Each path below is one point turned by a fixed rotation once a step. After each direction that follows a path, write how fast that rotation turns it, in degrees per step (0 if it stays still).
Each turn is a multiple of 5 degrees from 10 to 175, or 0.
Each row of a path follows its step; steps can be skipped.
Path 1:
step 1: 0; 3; -16; 13; 1; 0; 9; 17; 5; -2; 15; 6; 27; 0; 3; 1; -2; 2; 9; -7; -5; 20; 25; 14; -7; -1; -9; -8; 19; 2; 0; -30; 29; -2; 15; 12; 16; -9; -7; -1; 1; 2; 1; -2; 7; 7; 8; 0; -11; -9; -12; -1; 0; -7; 3; -6; -12; 4
step 6: -11; 18; -33; 5; 4; -14; 15; 4; 20; -11; 5; 2; 3; 12; -12; 18; 4; 5; -5; -22; -7; 16; 2; -8; -4; 10; -8; -7; 25; 5; -1; -14; 12; -8; 13; -4; 2; -6; 13; 8; 0; 7; 0; 8; -2; 12; -7; 10; 4; -19; 0; 4; -14; -4; -10; 3; -6; 2
step 7: -8; 7; -32; 4; 4; -9; 18; 5; 10; -13; -5; 3; 15; 14; 5; 14; 0; -2; 15; -14; -7; 22; 6; 5; -8; -7; 6; -14; -3; 4; 20; 2; 7; -4; -2; 19; 6; 19; 4; 3; -5; -4; 3; 13; -1; 19; 21; -4; 4; -10; -4; 5; -9; -16; 4; -8; -9; -8
step 9: -2; -7; -31; -17; -9; 4; 0; 5; 12; -22; 7; 3; 20; 8; 1; 14; 12; 9; 7; 8; -9; 7; 22; 13; 4; 6; 1; -5; 1; -9; 14; -13; 8; -3; 14; 10; 7; -6; -11; 13; 11; -1; 9; 9; 1; 13; 2; -4; 14; 10; 1; 18; -11; -5; 3; 9; -5; -22
step 10: -9; 11; -17; -7; -1; 1; -4; 15; 2; -19; 1; -6; 15; 1; 19; 8; 6; -2; -11; -1; -18; 24; 16; 1; 1; -18; -18; -3; 5; -1; -15; -17; 19; 4; 12; 15; 4; -3; 0; -1; 15; 12; 5; 13; 2; 24; -9; -9; -9; -9; -11; 8; -4; 6; 11; 11; -2; -4
step 12: -13; 26; -7; -5; -8; -3; 21; 4; 10; -7; 8; 5; 17; 6; 10; 12; 7; 13; 2; -10; -33; 2; 7; 3; 11; -17; -10; -18; -5; 15; 0; -1; 26; -2; 2; -5; 6; 0; 14; 1; 2; -5; -2; 14; -6; 10; 9; 8; 19; -1; -11; -2; 0; -3; 9; 5; 7; -10
step 13: -1; 10; 0; -3; -12; -6; 2; 8; 28; 5; 16; -4; 18; 8; -5; 10; 14; 9; 29; -7; -11; 12; 9; -1; -2; -5; 2; 0; 7; 13; -3; -9; 28; -8; -5; 1; -4; 3; -5; 14; 6; -9; 6; -1; -14; 37; 3; -3; 8; -11; 1; 11; -2; 2; -2; -7; -4; -2
step 17: 8; -5; -16; -4; -3; -9; 19; 5; 12; -5; 14; -2; 2; 25; 1; -2; -2; 7; 6; -20; -17; 15; 2; 12; 11; -1; -17; 0; -10; 7; 1; -11; 23; -5; 7; -13; 20; -3; -4; 15; 15; 2; 17; 12; 12; 21; 4; -5; -6; 18; 3; -3; -5; 6; 15; 5; 5; 2
0; -3; 1; 1; -2; 1; 1; 0; -3; 1; 2; 2; -6; 0; 0; 3; -5; -1; 7; 4; -2; 1; -3; -3; -3; -4; 1; -6; -1; 2; -5; -4; 3; 3; 0; -3; 1; -1; -1; 3; 3; -7; 5; -6; -1; -1; -2; 1; 5; 4; -5; 1; 2; 5; 5; -1; 0; 3 : 20
3; -7; -2; -4; 1; -3; 2; -3; 0; 2; 4; -2; 2; 0; 2; -4; -1; -3; 9; -4; 3; -3; 1; 5; -1; 1; 0; 1; -4; -6; 6; -2; -3; 0; -1; 0; 3; 0; -7; 4; 1; 1; 1; -2; -5; 3; 3; -1; 3; -4; -1; -1; 0; 2; 0; -2; -3; 3 : 175
8; 0; -1; -7; 1; 1; 0; 7; 1; -1; 3; 1; -1; -2; -6; 3; -1; -2; -1; 2; 5; -3; 0; 3; -4; 0; 4; 1; 4; 2; 1; -5; 3; -4; 3; 1; 3; 1; 5; 2; -6; -2; -3; 0; -8; -3; -1; 4; -1; 2; 1; 1; -1; -2; 3; 3; 1; 3 : 145
3; -5; 1; 6; 3; -3; 1; 3; 1; 6; 2; -2; 2; 1; 2; -1; 1; 0; 3; -1; 0; 3; -1; 5; -3; 2; 2; -4; 0; 4; 0; -2; 0; 6; 1; -8; 1; 3; 3; 5; -4; 5; 0; 3; 6; -4; -4; -3; -2; 4; 1; -1; -4; -2; -6; -2; 2; 3 : 25
-1; -1; -1; 0; -2; 3; 0; -7; -6; 5; 1; -7; 2; -4; -3; 5; -1; -1; -4; -6; -1; -1; -2; -2; -3; 0; -4; 1; 3; 2; -1; 0; 1; 3; 7; 7; 7; 3; -1; 4; 0; 2; 6; 0; -2; -2; -2; 1; -2; -1; -3; -2; 1; -2; -1; 1; 3; -2 : 70
2; 4; 7; 2; 3; 2; 4; 1; 5; 2; 2; -3; -6; -1; 0; -5; 3; 0; 0; -1; 2; 0; 6; -1; 2; -3; 1; 0; 2; 0; 3; -1; 3; 0; 4; 2; -2; 0; -5; 0; 1; 2; 9; 1; 0; -3; 3; -2; 8; 4; 6; 2; 0; -4; 3; 0; 3; -3 : 85
Path 2:
step 1: 19; 25; 14; 9; 0; -5; -17; 22; -9; 5; -5; 2; 24; 15; -7; 15; 2; 7; 5; -4; -17; 6; 21; 5; 16; 2; 10; -9; 0; 12; 8; -9; 23; 19; -16; 14; 21; 7; -3; -5; -4; -9; -13; -1; -9; -1; 3; -12; 15; -17; -1; 5; 18; -18; -23; 5; -3; 12
step 4: -7; 14; 17; 9; 16; -30; -1; -12; 7; 8; -8; -1; 23; 1; -16; 16; 9; -2; -22; -17; -44; 11; 8; 7; -8; -6; 8; -15; -3; 9; -12; -8; 14; 3; -12; 5; 15; -3; -11; 0; -11; -5; 18; 1; -12; -6; 0; -7; 17; -5; -9; 8; -2; -14; -11; -7; -2; 5
step 5: 8; -2; 4; -4; 8; -21; 8; 15; 5; 5; -21; -3; -5; -9; -22; 9; -21; -20; -18; 6; -10; -1; 6; -1; 12; 16; -3; 0; -10; -11; -7; -19; 9; -5; 3; 8; 8; 12; 27; 0; 10; -3; 21; -8; -12; -36; -1; 7; -3; -8; 4; -3; -6; 18; 8; -20; -6; -22
step 7: -19; 18; -5; 17; 2; -12; 8; -31; 5; 12; -8; 4; 10; -4; -17; 3; 17; 1; -8; 2; -7; -2; -13; 19; -11; 11; 24; 11; -2; 17; -17; -5; 16; 4; -12; 2; 7; 3; -13; 23; -11; 12; 13; -1; 4; -1; -1; -6; 13; -22; -16; 4; -8; -1; -11; 2; 24; -21
step 9: 0; 23; -2; -4; -1; 3; 7; 10; -7; 2; -3; 10; 3; 1; 13; 8; 19; -10; 17; -4; -8; 10; -24; 28; 8; -2; 10; 4; 9; -19; -1; -5; -14; 14; 3; 17; -10; 27; 11; -18; 19; -1; -2; -2; -9; 2; -16; 11; 40; -2; 9; 2; 4; 1; 8; -7; 13; 15
step 10: -7; 8; 13; 7; -4; -7; 0; -14; -11; 18; -4; 23; 5; 10; 12; -5; 27; 3; -1; -6; 16; -17; -5; 14; -2; 9; -4; 1; 1; 19; 0; 5; 9; 9; -14; 20; -1; 28; 15; 40; -2; 5; -2; -6; 1; -6; -24; 5; 13; -11; -10; 3; -23; 1; -6; -5; 5; -14
step 11: -3; 8; 4; 16; 2; -4; -3; -5; -10; 5; -1; 11; -7; -16; 21; 0; -14; -3; -4; -29; 29; -24; 5; -1; 0; 0; -4; 21; -2; -1; 14; 8; -1; -8; -27; 13; 18; -2; 6; -20; 6; 12; 4; 17; -17; -12; -11; 19; -2; -32; 5; 2; 8; -4; -11; 0; -13; -5
step 13: -1; 6; 2; 8; -1; -14; -18; 5; -16; 30; 4; 14; 2; 12; -9; -18; 5; -1; 15; 0; 2; -4; 15; 0; 8; 16; -5; -12; -13; 0; -7; 5; -1; -15; 7; 11; 2; 29; 12; 36; -13; -4; 5; 14; -10; 0; 13; 19; 15; 3; 0; -4; -25; -6; -5; 0; -24; -7
8; 1; -4; -1; -3; 3; 5; 1; 1; 3; -2; -5; 3; -3; 6; 3; 4; 2; -1; 3; -4; -5; 4; -3; -3; 0; -3; 0; 1; 3; 1; -3; -1; -8; 5; -1; -4; -1; 4; -1; -5; 5; 1; 2; 0; 0; -3; -1; 1; 3; -2; 3; 3; -2; 1; 4; 1; -2 : 0
4; -1; -2; -2; -1; 1; 1; 8; -2; -3; 1; 2; 2; 2; 4; 5; -1; 2; 0; -1; -7; -3; -3; -6; 2; 1; -2; -1; 4; -5; -1; 2; -1; 4; -4; 1; 0; 5; -1; 2; 2; 1; 0; -3; 0; -2; -3; -4; -3; -3; 0; -4; -7; -1; -4; -4; 0; -6 : 80
1; -3; 8; 0; -1; 6; 3; 1; 0; -1; -6; -1; 0; 2; -1; 1; 0; 3; 2; -1; 8; -1; -2; -4; 0; 1; 2; 4; 1; 3; -3; 1; 0; 0; -7; -4; 4; 0; 1; -1; 0; 3; -2; 1; 5; 0; 1; -3; 3; -3; -2; 7; -1; -2; 7; 1; 2; -4 : 85
1; 0; -5; -1; -4; -6; -1; 2; -1; -5; -7; 4; 7; 1; -5; -7; 0; 1; 2; -3; -2; -1; 3; -1; -1; -2; 1; -1; -2; 3; 4; -4; -5; -1; 0; -3; 7; -4; 4; 2; 1; 0; -2; 0; 1; 3; -4; 6; -3; -2; -4; 0; -4; 1; -2; 1; 3; -1 : 120
Path 3:
step 0: -2; -1; 8; 7; -8; -10; 16; 5; 28; -1; 2; -13; 16; -9; 6; -2; 9; -2; 12; 3; -14; -7; -7; 28; 8; 9; 14; -6; -3; -17; 9; 10; 19; -19; 16; -28; 6; -24; -9; -6; 4; 12; 4; 13; -7; 0; 6; 2; -6; -4; 8; 3; -23; 2; 19; 16; 5; 2
step 5: 7; -20; -19; 7; -9; -9; -4; 16; 14; -19; -9; -7; -10; -6; -4; 12; 13; -17; 10; -6; 29; 2; 11; 20; -22; -9; 5; -7; -22; -6; -3; -9; -4; -17; 9; -7; 1; 17; -7; -6; 14; 4; 28; 7; 5; -6; 0; -8; -11; -17; -15; 8; -3; 10; -2; 3; 7; 3
step 7: 2; 5; -2; -23; 10; 9; -3; 16; -6; 11; -3; 4; 19; -5; -14; 11; 3; 1; -3; -29; -10; 9; -7; 18; 15; 17; -6; -4; -28; 10; -9; 3; -12; -18; 2; -21; -15; 0; 3; -11; -4; 9; 14; 10; 18; -7; 1; -12; 10; -14; 1; -8; -2; 10; 2; -21; 4; -17
step 8: -11; 10; 0; -4; -3; 26; 2; 4; 2; 11; 7; 11; -17; 23; 3; 2; -1; -15; -8; -13; -4; 20; 11; 4; 1; 10; 15; -9; 4; -6; 24; -4; 7; -14; -6; -2; 18; -11; 18; 1; 2; 7; 16; 12; 24; 14; 6; -22; 10; -8; -11; 8; -7; -1; -29; -10; 8; -7
step 9: -11; 1; -4; -2; 15; -4; -9; -3; 5; 8; 17; 12; 5; -5; 1; 7; -20; 5; 14; -20; -4; -9; 7; 0; 9; 0; -5; 2; 10; -6; 4; 13; 2; -9; -9; -6; 5; 0; -12; -11; -8; 11; 12; 9; 13; -18; 7; -30; 26; 6; 5; 22; 21; -22; -20; 19; -15; 7
step 10: -10; -6; 3; -4; -3; 10; -9; -8; 8; -17; 9; 5; 15; 8; 11; -9; 17; 9; 7; 14; -12; -20; -3; 18; 4; -8; -1; -6; -16; 0; 1; 5; 14; -8; -3; -6; -6; -9; -10; 20; -11; 20; 23; -4; 8; 4; -21; -27; -20; -20; -1; 12; 17; -10; -18; 4; 7; 6
step 13: 12; 15; -3; -10; -9; 8; 14; -10; -2; 17; 3; 17; 8; 18; 3; -15; 4; -5; 12; 5; 10; 5; 4; 1; 15; -29; -9; -16; -2; 6; 3; 6; -2; -19; -9; -12; -5; 1; -11; -11; 10; -4; 0; 0; 22; 12; -8; 26; -8; -10; 10; 10; -25; -21; -8; -15; 12; 8
step 15: -25; -26; 4; -8; 23; -8; 14; 6; 18; -16; -16; 1; 4; 5; 1; 2; 15; -4; -9; 7; 26; 7; 13; 6; 17; -3; 12; -13; 2; 4; 14; 0; -13; -13; -11; -8; -10; -20; 0; 0; 10; 2; 2; -6; 28; 9; -5; 1; -3; 6; 5; 2; 8; -6; 3; 20; 1; 21
2; 7; -2; -2; -7; -3; 0; -3; 1; -3; -1; -2; -2; -4; 2; 1; 2; -5; -3; -1; 5; -6; -5; 0; -2; 5; -2; -1; -4; 5; 4; 6; 1; -2; 2; 7; 1; 0; -1; 1; 1; 5; 2; 1; -1; -3; -1; 2; -4; 1; -1; -1; 4; 0; 1; 5; -1; 1 : 60
0; 2; 3; 3; -2; 6; -2; -9; -3; 1; 2; 4; 4; -8; -4; 3; 3; 1; -1; -2; -6; 0; 6; 1; 1; -2; 4; -2; -1; 0; 2; 3; 7; 1; 1; 0; 1; -2; 1; 4; -2; 1; -1; 4; -1; -3; 2; -5; 1; 1; -1; -3; -2; -2; -1; 5; 1; -3 : 35
-2; 0; 3; -7; 2; 6; -1; 4; -7; 6; 4; 1; -2; 1; -1; -3; -1; -4; -4; -9; 1; -1; 0; -5; -1; 1; -2; -5; 4; -1; 3; 3; 0; 0; -5; 2; -3; 0; 0; -3; 0; 1; -3; 2; -2; 0; -5; 3; -2; -3; 1; 1; -5; 1; -1; 3; 2; 0 : 65
1; -5; 5; -1; 0; -2; 5; 1; 3; 0; -1; -2; -3; 1; 1; -4; 0; -1; -1; 0; 0; 2; 2; 1; -4; 0; 3; -1; -3; 0; -4; 2; 6; -3; 0; 2; 1; 4; 4; -8; 0; -2; -5; 3; -2; -1; -3; 0; 6; 3; -5; -5; 5; -4; -5; 3; 1; 5 : 115
-6; -4; 1; 4; -7; -1; 0; 2; 4; 3; 1; 6; -2; -3; 2; -2; 2; 3; 1; -1; -1; -1; -4; 5; 4; 0; -7; 3; 1; -2; 5; 0; -2; 1; 1; -2; -6; -2; -9; -2; -3; -2; -4; 2; 1; 0; -1; 4; 2; 3; -1; -2; 1; -3; -3; 3; -1; -3 : 115
